(in the rows, 128 means zero)
Each named move below is a turn or a mirror, shown by a few rows before and after it. Which moves, in which order, take the first row of each later pair to the second? The first pair is answered.
C:
[127 115  77 109 144  94 128 151 147  82 132  82 136  98 145 105] -> [129 157  75 139 107  82 131 169 144 118 109 134 102 103 136 130]
[141 123 133 125 174 156 142  77 110 133 143 110 151 136 143 161] -> [139 160 137 149 146 146 154  84 116 156 123 149 123 131 130 172]
[142 133 182 124 156 119 117 134  97  93 150 128 109 102 122 156] -> [139 140 177 136 144 115 115 137 101  96 144 140 107  98 123 158]
R:
[123 124 184 122 124 118 121 166 122 134 151 126 135 144 113  93] -> [108 125 162 123 151 171 132 118 121 153 134 119 151 170 116 102]
[106 122 173 123 122 122 124 160 100 161 127 144 117 142  96 103] -> [ 95 117 151 122 134 160 129 128  95 166 118 138 127 159  94 106]
[112 107 129 110 106 100 134 147 128 134 126 152 125 124 133  90] -> [101 108 102 111 124 137 138 109 129 143 108 142 137 148 132  99]
Q:
[123 137 126 146 133 144 140 114 140 139 125 130 124 128 114 147] -> [128 138 118 125 144 121 133 120 155 121 129 131 120 121 130 145]
[127 105 156 145 133 168 132 111  96 134 121 119 133 160 108  96] -> [130 131 137 124 157 164 140  90  95 118 129 129 125 152 134 150]
[147 132 128 100 152 102 110 126 119  74 140 131 112 128 161 159] -> [144 103 143 122 114  97  94 163 128  90 138 111 119 133 136  89]
Z:
[151 149 143 125 139 106 108 116  95 118  91 146  82 170 108 101] -> [137 146 162 147 114 114 119 125  91 149  98 155  90 160  95 103]
[134 129  98 123 133 132 126 121 135 124 108 129 129 153 133 113] -> [125 124 109 134 115 127 125 138 138 132 111 130 132 147 122  96]
[134 101 110 126  87  94 137 163 161 112 158 134 151 103 144 128] -> [124 111 110 141  87 117 151 145 160 125 164 144 160  94 142 164]

Each pair is 2 to 3 moves apart.
[111 132 140 158 108 137 111 177 129 159  94 146 122 142 101  84] -> [105 134 125 140 166 186 127 104 110 144 100 131 140 155 116 143] | R then C then Q
[135 110 124  89 164 116 120 124 143  86 131 102 136 128 153 117] -> [135 146  91 114 114  98 130 132 164 124  91 146 107 137 149 121] | C then R then Q
[126  98 125 146 129 140 147 113 156 154 127 115 121 186 115  71] -> [129 141 123 151 147 151 164  80 146 162 121 144 100 176 126 142] | C then Q
[148 138  69 109 156 119 124  83 146  98  74 100 114 171 153 113] -> [163 131 103  94 149  80 107 128 151  70 105  96 112 145 157  94] | C then R then C
[130 157 143 108 140  77 122 172 150 110 106 150  93 134 140 116] -> [ 92 161 123 138 143 158 148 116 146 166  96 150 120 148 117 148] | Z then R
[160 104 169  62 151 126 130 113 126  88 130  88 162 121 126 119] -> [165 127 147  55 162 120 136  97 123  82 112 103 146 128 133 144] | C then Z then C
[109  98 169 143 114 173 121 121  90 139 146  81 158 153  85  87] -> [132 117 202 137 105 108 115 164  92 107 185 105 138 102  95 114] | Z then R
[131 184 187 126 152 126 114 108  89 133 141 174 112 105 127 191] -> [109 157 104 119 162 194 123  54 115 158 100 131 148 160 130 154] | Q then Z then R
[149 149 118 115 123  96 127 139 131 102 126 137 123 116 144 127] -> [123 115 131 129 131 150 139 110 121 115 146 106 156 118 128 127] | Q then Z then C
[148 138 133 111 144  90  85 146 133  93  94 127  78 157 131  86] -> [103 107 181 156 163 179 117 111  97 127 138 109 132 145  94 135] | Z then C then Q
[124 126 105 113  43  87 123 130 173 141 108 162 134 107 149 118] -> [111  65 127  99  87 136 122 103 148 120 136  97 187 125 142  89] | Q then C
[145 126  88 100 118  79 131 156 155 108 156 107 130  90 166 137] -> [137 134 101 127  84  83 137 172 159 135 155 132 127  88 148 145] | C then Z
[107 136 116 134  99 132 139 159 148 171 121 133 140 109 132  96] -> [114 109 115 104 154 149 132 122 133 130 138  87 169 122 148 102] | Q then C then Z
[119 130 125  90 138 110 137 128 135 105 159 103 143  94 157 177] -> [117  97 127  86 116 112 122 157 149 102 153  79 156 112 152 112] | R then Q
[135  85 134  93 158 125 120 134 116  75 167  83 168 114 152 104] -> [139 120 103  80 181 125 124 104 119  64 146 104 150 122 172 149] | C then Z then C
[121 126  84 111 127 144 115 116 137 123  85 115 118 165 134  87] -> [114 134 101 136  96 146 121 132 143 151  85 137 108 155 115  94] | C then Z
[140 140 125 125 146 110 121 139 105 125 111 153  74 158 130 106] -> [126 124 145 134 162 141 127 115  84 130 116 139  97 165 114 117] | C then Q then Q
[112 127 115 133 118 166 144  96 128 163 135 112 167 125 126 149] -> [133 137 118 134  80 109 124 148 140 161 113 145 124 135 122  99] | Z then Z then C
[115 143 104 113 156 187 136  94 122 124 104 134 133 142 148 151] -> [132 155 146 113 134 129 135 148 121 108 142 160 108  92 151 181] | R then Z then Z
[131 117 207 141 150 122 140 165 133 148 142 126  91 144 100 100] -> [134 131 137  97 208 148 150  97 142 115 116 112 102 171 134 126] | R then Z then Q
[ 93 145 141 124 100 133 146 139 106 154  91 149 147 170 100 158] -> [105 133 168 111  90  92 130 176 106 135 116 146 143 148  95 140] | C then R then C
[162 158 109 142 120 132 146 106 122 169 123 155 149 144 126 165] -> [180 123 141 109 129  84 126 146 114 125 162 113 160 123 132 130] | C then R
[154 151 191 123 182 105 133 109  74 100 125 164  82 148 125 171] -> [131 114 166 115 193 156 138  78  77 111 112 126 113 188 116 126] | C then Z then R
[110 102 174 160 105 116 112 166 125 144 144  99 108 116 127  91] -> [130 130 170 135 129  85 117 159 119 111 156 115  90  86 152 143] | R then Q then R
[119 113 148 151  91 138 121 145 125 143 146 110 119 140 112  90] -> [143 140 148 110 140 105 116 135 111  95 141 121  91 136 143 134] | Q then Z then R
[104  89 144 149 108 141 113 151 120 139 155 114 144 100 118 117] -> [105  96 105 127 143 166 124 101 120 131 139 102 156 121 135 144] | R then Z
[139 137 161 162 100 103 126 168 122 145 139 136 118 107 109 127] -> [122 114 124 150 140 175 145  99 120 151 123 102 147 146 118 136] | R then C
[143 116 133 107 140 100 124 138 123 118 119 121 109 136 132  82] -> [130 144 144 149 105 118 145 137 121 164 117 156 104 125 116 129] | C then Z
[148  73 142 126 160 154 123 100 127 108 118 102 182 153 116  55] -> [157 140 171 174  85  98 127 159 145 147 103 190 120 124  97  84] | R then C
[105 131  78 117 116 149 121 122 141 148 112  90 170 144 152 135] -> [115 150  91 137  76 105 115 158 146 161 103 128 136 136 136 124] | Z then C then R
[107 164 125 114 120 156 169 105 110 156 135 188 103 113  91 160] -> [125 120 163  68 132 110 135 146 105  96 193 135 130  92 100 108] | C then R
